One hidden turn or mirror swaps the rows below in pairs. Which row is each named row swapped with?
The rows were stretched afterwards, more along some directions than others.
nug: [ -7 -13 -20  -6  -2   3  -7   3  -1   9 -14 -31   7 -31  15 -32 -36  36
   0 -13  10  14 -22 -28 -21   6  -9 -32  34 -14  -4 -34  -4]
bidi: [-20 -13  18  -1  -7 -13   5  -8  28 -15  11 -31 -21  12  25 -31   2  15
  17  -5  24  -4 -22   9  16  11   8  14  -4  -6 -30 -35 -23]
gub: [ 24 -15  11 -17  10   4  30  12  14  -2  14   1   0 -17  20  -1   8   3
  33  -7  28  -5  34  -6 -19   5  23   0  19   9 -14  20  -6]
livid: [  9 -17  -8  -4   9  -9  12 -25   9   9   9 -31   2  21   5 -19   5  34
  42  11   5  12   4 -25 -13  -9 -10 -10  37 -23  -1  -7 -10]
Letir: [  8  -8  -5 -10   4  -6   6 -38 -12  -7   4 -22   6  35  -6  -5   8  21
  44  24  -9  11  22 -16 -10 -10 -20   4  20 -30  12   6 -16]
sitab: [-15   0  12  -8   0   8 -15  -1   4  -4 -16  -9  13  14  25 -25 -16   8
   7  -4  -3 -22  14   3 -16  -2  16  -3  26   8 -10  11 -14]
zize: [ 13 -25 -15 -17  -7  15  -8 -17  -7 -14  15  -9  -6  26  15 -17 -28  32
  -1   4 -19 -15  -9   1   9   6  18 -21  14 -40   4   9 -14]
veb: [ 18 -21   2  -1 -10 -10  -1 -10  -1   7  -9  18   1   4 -20  10  16   9
  13 -13  -7   0   9   7  -8  -1  -1 -20  57 -20 -20  12   7]
mene: [-23  12  -1  27  16 -21  -9  10 -18  -6 -15   5 -11 -15   8  -1  31 -15
   6   8 -11 -15  16   7   6   5  15   8  14  14 -23   0  -9]
gem: [-27   5   8  14 -11 -37 -26  -4 -12 -12 -11   1  -3 -23  -1 -16  24 -21
 -18   4  -8   0   4  25  -1   6  -2  15  -5  -1  -3 -25 -40]
zumak: [  9 -12   4   4   8  26   1  -2  -9   7  -6 -13   0   3 -13 -16 -13   7
  -6  12  -7 -15 -10 -27   7   5 -17  12 -19 -38  -6 -13 -28]
Pag: [ -8  -8   5   2  -5   2  -9   8  15  -4  -8  -2   3   3   8 -26 -26   7
  -5  -2   4  -1  10  13 -12   3   8 -14  33   3  -5   8 -13]
Far: [  3 -12  -4 -13   7   7  14 -29   4  12  -3 -28   2  24   1  -6   1  28
  27  10   2  20   1 -29 -16 -11 -21 -11  27 -20  -1 -12   1]
dozas: [  8  37  -2 -41 -17  28   8  16 -22   4   1   5  20  -8  -8  22  16 -12
  11 -16  -2  23   5 -14  -4  12 -16  -4   5 -17   4  20   8]
bapun: [ 11 -14  13   4  24  -8  24   9  25   7  13 -17 -13 -15  -1 -42 -21 -16
   4 -22  21   0 -19 -18  10  -5 -12  -6 -15 -17  -8 -33 -21]
depe: [ -4  -1   7   6   8 -31 -16   0  -1  17  -1  -4   3 -11  15 -20  17   4
  25  -7  -6 -26   8  -5 -21  -8  43 -10  33   9 -22   8 -27]
Zulum: [ -5  -2  19  27 -35 -13 -12  -9   0 -15 -10 -24 -13  -4   0 -13   1  -3
  46 -20   5  -4 -23  -2 -38   0  11   8  33   3  -1  32 -26]
Zove: [ 13  42  -2 -43  -7  31  18  12 -15   4   0   5  11   1  -4  19  21  -6
  13 -14   4  22  10 -20  -2  11 -16  -4  12 -14  -1  21  22]
Lovur: [  8  24 -20  -4 -13  -3  -6   5  13   6  -5   6  -4 -16  -6  17  -6   9
   7 -13  14  28   2   2 -13  -5   9 -27  21   5  -8  -5  -2]
Pumin: [  6 -25   1   7  -6 -24  -5 -11   1   6 -10  14  -8  -5 -22  -2  11   5
  18  -9  -8   4  13  14 -13  -6  -1 -16  59 -13 -13  17   1]
sud: [  0 -14   4   9  12  12   7  -2  -2  17  -1  -6   3   6 -17 -14 -21  -8
 -13  -2  -5 -11 -18 -19   9  -4 -22   6 -17 -36   1 -11 -19]
Siso: [ 26   1  21 -27  -6  20  11  23  44  -9   9   2   5   6  -8   5  14 -17
 -13 -11  33   5   6   7   4  22  -9 -16 -40  10 -19 -21 -25]
devev: [  6  23  -9 -40   5  42 -20 -23 -31  -8 -19  10  18  22   1  16 -34  11
 -30  -7 -10   5  -7 -16 -17  18 -17 -25  17 -28  19   0  13]
vamis: [  6  39 -10 -37 -19  41   2   5  -9 -10  -7   4  11  13  -3  33   0  -1
   5  -6   6  31   4  -6  -3   6 -19  -7  -3 -15   1  12  14]
lelet: [ -1 -16  -5  -4   7  -7   4 -23   4   3  -1 -31  -1   8   5 -27  -9  35
  29   7   8  11  -4 -30 -15  -4 -11 -15  41 -21  -2 -13  -6]
fope: [ -5 -14  16   7  14 -29  19   1  37 -17  19 -37 -34   1  24 -57 -15  10
  29 -23  34   2 -27  -5  18  -3   1   5   7  -8 -22 -34 -17]
biv: [-14   5  13 -10   2   3 -19   4  -3  -2 -16  -6  17  14  24 -27  -7   7
   8  -4  -5 -27  11   0 -16   5  26  -4  26   9 -13   9 -19]
nin: [  3  17  -4 -20  11 -33   4  24  -3  32  -3  15   7 -47 -21   7   5 -27
 -14 -23   2  22   4  -3 -14  -5 -10 -18  23  -2 -16 -12 -14]
vur: [ -4  -2  -2  -1 -10  40 -19   7 -17  -3 -10 -10  15  12 -16   2 -25   8
 -14  20 -14 -19 -17 -23  -9  14 -17  15 -17 -33   2   7 -41]
Ruris: [  6 -12  16   8  24 -21  30   4  36   3  17 -22 -26 -15  10 -46 -19  -6
  12 -33  35   8 -24 -10  13  -7 -13  -8  -5  -7 -10 -35  -8]
mus: [ 16  12  31  -8 -19   2  -9 -12   9 -27   0 -19  -8  27 -12  -3  11 -14
  12 -18  -2   0   0  -1 -11  15   2  16 -15  -2  -5  23 -13]
Muneg: [-12   4  11  33 -33 -18 -29   2   2  -8 -14 -27  -5 -16  -8 -11  -8   7
  44 -25   4   4 -28  -1 -44   3  13   3  41   7   6  26 -25]
pegu: [ -1  -6 -13 -12   2   8  -7  -2   2  11 -14 -21   4 -25   7 -36 -25  30
   4  -9   5  11 -18 -35 -19   4 -13 -33  33 -15  -8 -33  -2]
livis: [-28  10   5  25  16 -21  -5  14  -4   1  -9   4 -14 -17   3   5  39 -21
  -6   7  -8 -11  16   6  11   3   8  13  18  21 -28  -2  -6]
fuvef: [ 30   2  24 -29  -3  23  19  28  48 -13  11  -6   3   4  -1  -1  16 -14
  -6 -13  40   6   3   1   5  24  -8 -14 -34  15 -25 -28 -23]
fer: [ 15 -12  17   6  20 -14  35   9  44  -1  16 -27 -25  -8  13 -46 -18   1
  22 -30  42   7 -23 -11  13  -3 -14  -9  -4  -5 -18 -40 -12]
nire: [ 36  -6  19 -26  -7  29  24  25  35  -1   9   4  16   0   3  15  16  -3
   9  -7  38   2  16  -1  -5  17  -1 -18 -14  10 -22  -9 -14]
til: [-14  -3  13 -11  12 -16 -16   0  -2   8  -4 -10  15   2  22 -28  -1   7
  12 -10  -6 -24  11  -5 -20  -5  33 -10  37  11 -15   8 -17]
rizab: [ 14  -6  -8 -12   6   8   8 -39   1  -4   1 -24   6  46  -2 -10  11  36
  47  26  -1   6  15 -12  -4  -6 -19  -7   9 -27   2 -10 -19]
Rilib: [ 14  -8  -1 -18  -3   7  -8 -23 -18  10  -9  15  11  21 -22  19   3  13
  16 -12 -17  -3   6 -17 -16   7  -4 -19  45 -32 -14   8  12]
vara: [ 22  13  32 -21 -10  16  -3  17  42 -20   6  -8  -1   8 -10   1  16 -24
 -14 -22  23   4  -4  10   1  27 -10  -6 -42  10 -13 -15 -27]
fiso: [ 14 -11   1 -15  -8   4  -4 -25 -21  11 -13   8   3  15 -19  16   6  16
  13 -12 -12  -7   2 -12 -12   6  -8 -20  47 -34 -12  10  19]
Vub: [-10  23  -4  -8   6   3 -24 -10 -12 -17 -14   2   5 -11   4 -13 -28 -16
 -39  -9  -1  18  -9  10  -5  11 -21 -12 -11  -3  26 -27 -16]
Bubun: [  0   8  19  22 -25  -8 -11 -21  -3 -21  -7 -15  -2  31 -14   4   0  -8
  27 -17  -4  -2 -17   0 -24   0  -6  20   6  -4   6  33 -16]
pemef: [ -9  25   0 -24  15 -24  -3  33 -12  31  -3  17  13 -57 -12  -3  -7 -30
 -26 -34   3  15   0  -7 -10  -7  -1  -9  23   7 -15  -9  -9]
Favin: [ 10  33 -12 -33 -12  32   9   0   2  -5  -4   3  -4  10  -2  26   3   0
   1  -2   3  32  11 -11  -5   5 -15  -7   4 -14  -2  15  11]
Geve: [ -6  25 -10  -1  11  -2 -31  -2 -11 -19 -10   8   7 -16  -1 -12 -17 -19
 -38  -4  -6  16   2  11  -5  19 -16 -10  -8   5  19 -23 -20]
Gudib: [-35   0  11  17  21 -10 -13  23  14   7   3   7  -3 -12  -6   0  22 -10
 -30 -15   7   6  -5  10  21   1  -7   3  26  25 -28 -25  -9]
podi: [ -3  -5   0  -1 -19  34 -29  21  -2  -2  -6 -26   8 -14  -3 -11 -32  19
   4  15  -4 -19 -20 -21 -21  25   3   0   6 -19 -15   4 -60]
mem: [ 24  10  27 -28  -7  18   1  17  37 -20   7  -7   5   7 -10   0  13 -25
 -14 -16  23   3   4  10  -1  26  -8  -9 -43   8 -13 -18 -26]
numi: [  0  -2   6  -5  12 -12  10   1  -2   3   9   5   6 -23  24  -1 -21  -7
  13 -15  12 -13  22   4 -12  -5  21  12  29   6  -6  17  -9]
gedem: [-17   6 -15  -6  -3   5 -33  20 -14   5 -23 -13   8 -50  21 -41 -38  12
 -11 -16  -5  -5 -21 -25 -19  15   9 -30  18  -5 -14 -35 -12]
Nofo: [ 17  23 -15  -8  -8   5  -3   7  18   2   0   9  -6 -18  -6  18   4   9
  11 -13   9  29   3  -1  -7  -4   1 -34   8   8 -17  -9  -6]
buso: [ 13 -18   4  -3  -4 -14  -4 -20  -9   8  -9   8  -2   5 -24   7  20  12
  17 -12 -11  -1   6  -5 -13   2  -1 -17  59 -21 -17  10  14]
gurap: [-15  -5   9  -7   6  -9 -15   1  -9   9  -5  -6  15   3  23 -23   0  -2
   9  -5  -5 -27  12  -3 -19  -9  37  -6  21  11 -14   8 -20]
gisi: [  7  -8  13   0  17  -1  16   5   5  12   4 -16  -5 -13 -11 -35 -12 -15
  -8 -10   5  -6 -16 -22  10   0 -13  -2 -13 -34  -3 -16 -21]
bim: [  6 -19 -11 -16  -8  17 -12 -17  -8 -18  14  -8  -8  28  15 -16 -26  28
   2   4 -25  -7 -15  -1   6   8  17 -16   9 -40   7   8 -15]
fero: [-14  31   6 -18  22 -18 -14  20 -25  11   1  15  16 -47   2  -6 -26 -30
 -21 -30  -3   7  20  -3 -14  -5   4   7  24   9   3   1 -13]
Meris: [ 40 -16  14 -25  -7  21  31  24  38  -7   8   0   9  -5   9   6  21   3
  18  -5  41  -3  24   1 -14  21   6 -23  -9  13 -22  -2 -16]
vegi: [-22  17  -1  26   1 -14 -24   5 -22 -11 -24  -3 -18 -32  14 -11  16  -8
  -3   3 -11 -18   7   8  -5  16  10   3   7  -3 -18   1 -14]
Vaso: [  6   0  21 -14  15  -7  21   2  -3  -2  11   0  -2 -15  21  -9  -9  -7
  17 -11  15  -8  28  -8 -10  -4  19  20  29   3  -7  18  -9]
nibam: [-13  -9   0 -17   9  28 -26  13   7   2  15  -1   8   5   3 -10 -34  16
 -47  -7 -12   1 -21   4  24  18  -2 -18  18  -8  -7 -19 -11]
Ginot: [ 17  18  31 -12  -7  15 -13  -4  24 -31   2  -8   2  23 -14   5  14 -25
 -15 -21   9   4   2  16   3  19 -10   0 -42   2   0   2 -25]
maz: [ 20  15 -14 -12  17 -13  -6  56   7  13  22  -1  18 -66   3 -15  -1 -15
  11 -29  10   7  12 -10 -12  24  19 -38  23  21 -16  -5 -27]
Gobe: [ -5 -17  -1 -17  10  21 -22   0   1 -15  15 -12  -2  16  13 -21 -41  23
 -31  -2 -16  -3 -21   1  22  12   4 -14  19 -22  -4 -14 -10]
zonir: [  4 -13  -8  -8  -2   7  -1 -14   3   5 -14 -29   3   0   5 -27 -16  46
  25   1   5  13 -14 -34 -17   0 -14 -25  38 -21  -4 -25  -2]
Kotog: [ 13  25 -11 -25 -21  29   7   7   8  -5  -1   9   7   2  -1  30  -1   8
   8 -10  12  29   2   1   0   0  -8 -21   1  -9  -7  11   2]
Sut: [-12  -7  15   6  18 -22  24  -1  39  -6  19 -31 -33   5  23 -49 -19   9
  20 -27  41   3 -33  -5  24  -4  -1   1   3  -3 -25 -44 -11]
Vanug: [ -4 -13  -6 -19   2  26 -27   0  -4 -16  13 -12   1  11  14 -23 -42  29
 -26  -5 -18  -6 -19   2  16  17  10 -18  14 -24   1  -7 -15]
Fug: [-17 -13  25  -4 -11 -19   0  -7   9 -25   2 -19 -14   6  17 -11  23  -1
   9   6   8  -9   3  18  11  11   6  29  -5  -2 -27 -17 -33]
vizud: [-18  15   4   5 -22 -11 -32  -5   2  -1 -25 -14   0  -9  -1 -38  -6   6
  23  -7  12   1 -32  13 -14  -2  -6 -20   8 -15   6 -33 -33]
vupug: [  8 -15 -14 -20  -1  35 -19  -3   0 -10  12  -5   5  16  12 -15 -43  35
 -23  -3 -18  -6 -18   2  17  15   7 -24  11 -32  -2  -8 -13]
kepib: [ -6  21   0 -18   9 -26  -3  23  -9  35  -8  16  11 -40 -19   4  -1 -23
 -14 -25  -1  21  -7  -1 -12 -12 -12 -15  20  -2 -14 -14 -10]
lorum: [  3  10  -9  21  -1 -34 -22   5   9   6  -7   6 -10 -34   1  -1  14   1
  24  -8  -1   4   8   4 -20 -12  30 -26  21  20 -19  -7 -22]
Begus: [ 17 -17 -22  -6  -4 -28  17 -16  -9  12   5   4 -10   3  -3   2   5  11
  19  -4 -12   7  -8   1  -6  -9   5 -31  27 -36 -12   6  -7]
mufil: [ 22 -25 -24 -10  -3 -17  15 -18  -5   3  13  -9 -18  16   9 -17 -14  19
  32   6 -19  -2  -4  -2   1  -8  18 -23  20 -44 -10  12 -12]
Vov: [-28 -16  19   1 -16 -29  -8  -5   4 -18  -1 -19 -12 -10  20 -13  20  -5
   5   7   3 -18  -3  21  -1   9  12  28   4   1 -20  -7 -29]
tize: [  6   1  -5  -9   4  -4  -8 -37  -8  -5   3 -23   5  33  -8 -17   3  25
  43  21  -7   6  15 -13 -12  -4 -13   0  18 -31  13  -4 -28]
mulik: [  3  40   1 -40 -18  31   5   1 -19  -1  -1   7  16  16  -7  28  11  -5
   8  -9  -1  24   5 -11   3   2 -24   7   5 -24   6  21   7]
Birob: [ 10  -8  14   7  24 -12  26  11  29   9  16 -19 -17 -21   4 -44 -15 -11
   5 -31  25   2 -23 -14  12  -3 -13  -7 -10 -15 -11 -36 -18]
kig: [ 19  25 -19 -16 -10  15   3   7  12  -3   2   9   1   0  -7  22  -4  12
  15 -10   9  29   6  -9   0   0   2 -26  15   1 -13   0   2]
fiv: [-19  19 -10  20   1  -6 -18   6 -22 -11 -23  10  -9 -25   9   0  16 -11
  -5   6 -12 -11  10  13   3  12   9  -3   4  -2 -15  -3 -10]
kiril: [-11  -6 -17   7 -22  28 -39  29  -1   1  -6 -23  20 -19  -7 -18 -46  18
   0  10  -5 -10 -25 -17 -19  24  11  -7   8 -16  -6  -8 -58]
Nedu: [-11  14  -3  15   1 -14 -30 -13  -8 -19 -17   0  -1 -17  -1 -14  -9  -9
 -29   4  -3  10   0  21  -7  12 -16  -5 -13   2  16 -27 -29]
bilo: [-17  16 -12   6  -5   6 -31   6 -36 -19 -31  -5  -3 -33  21 -17 -13  -3
  -3   2 -16 -17  -1   0 -12  20  12  -7  -3  -8  -9  -5 -10]
bemo: [ 15 -20   0   3 -10 -15  -4 -15  -9  15 -12  15   1   1 -26   8  19  12
  20  -9  -9  -3  10   0 -14   0   1 -21  58 -24 -18  12   6]
vasum: [  8  12  27  -8 -14   7 -16  -8  14 -29   1  -8   0  33 -18   7   9 -25
 -11 -16  -3  -4   0  11  -7  18  -7  12 -29   1   6  21 -17]
vubap: [ 11  15   5 -36   0  41 -19 -22 -27  -1 -21   6  15  25  -8  25   3  10
 -14  -5 -11  -1   0 -21 -17  23 -17 -16  21 -23   5   3  20]

Swapped with numi: Vov
Swapped with Gudib: Pag
Swapped with Muneg: kiril
Swapped with vur: Bubun
Swapped with Zulum: podi
Swapped with lelet: Kotog
Swapped with dozas: tize
Swapped with maz: vizud

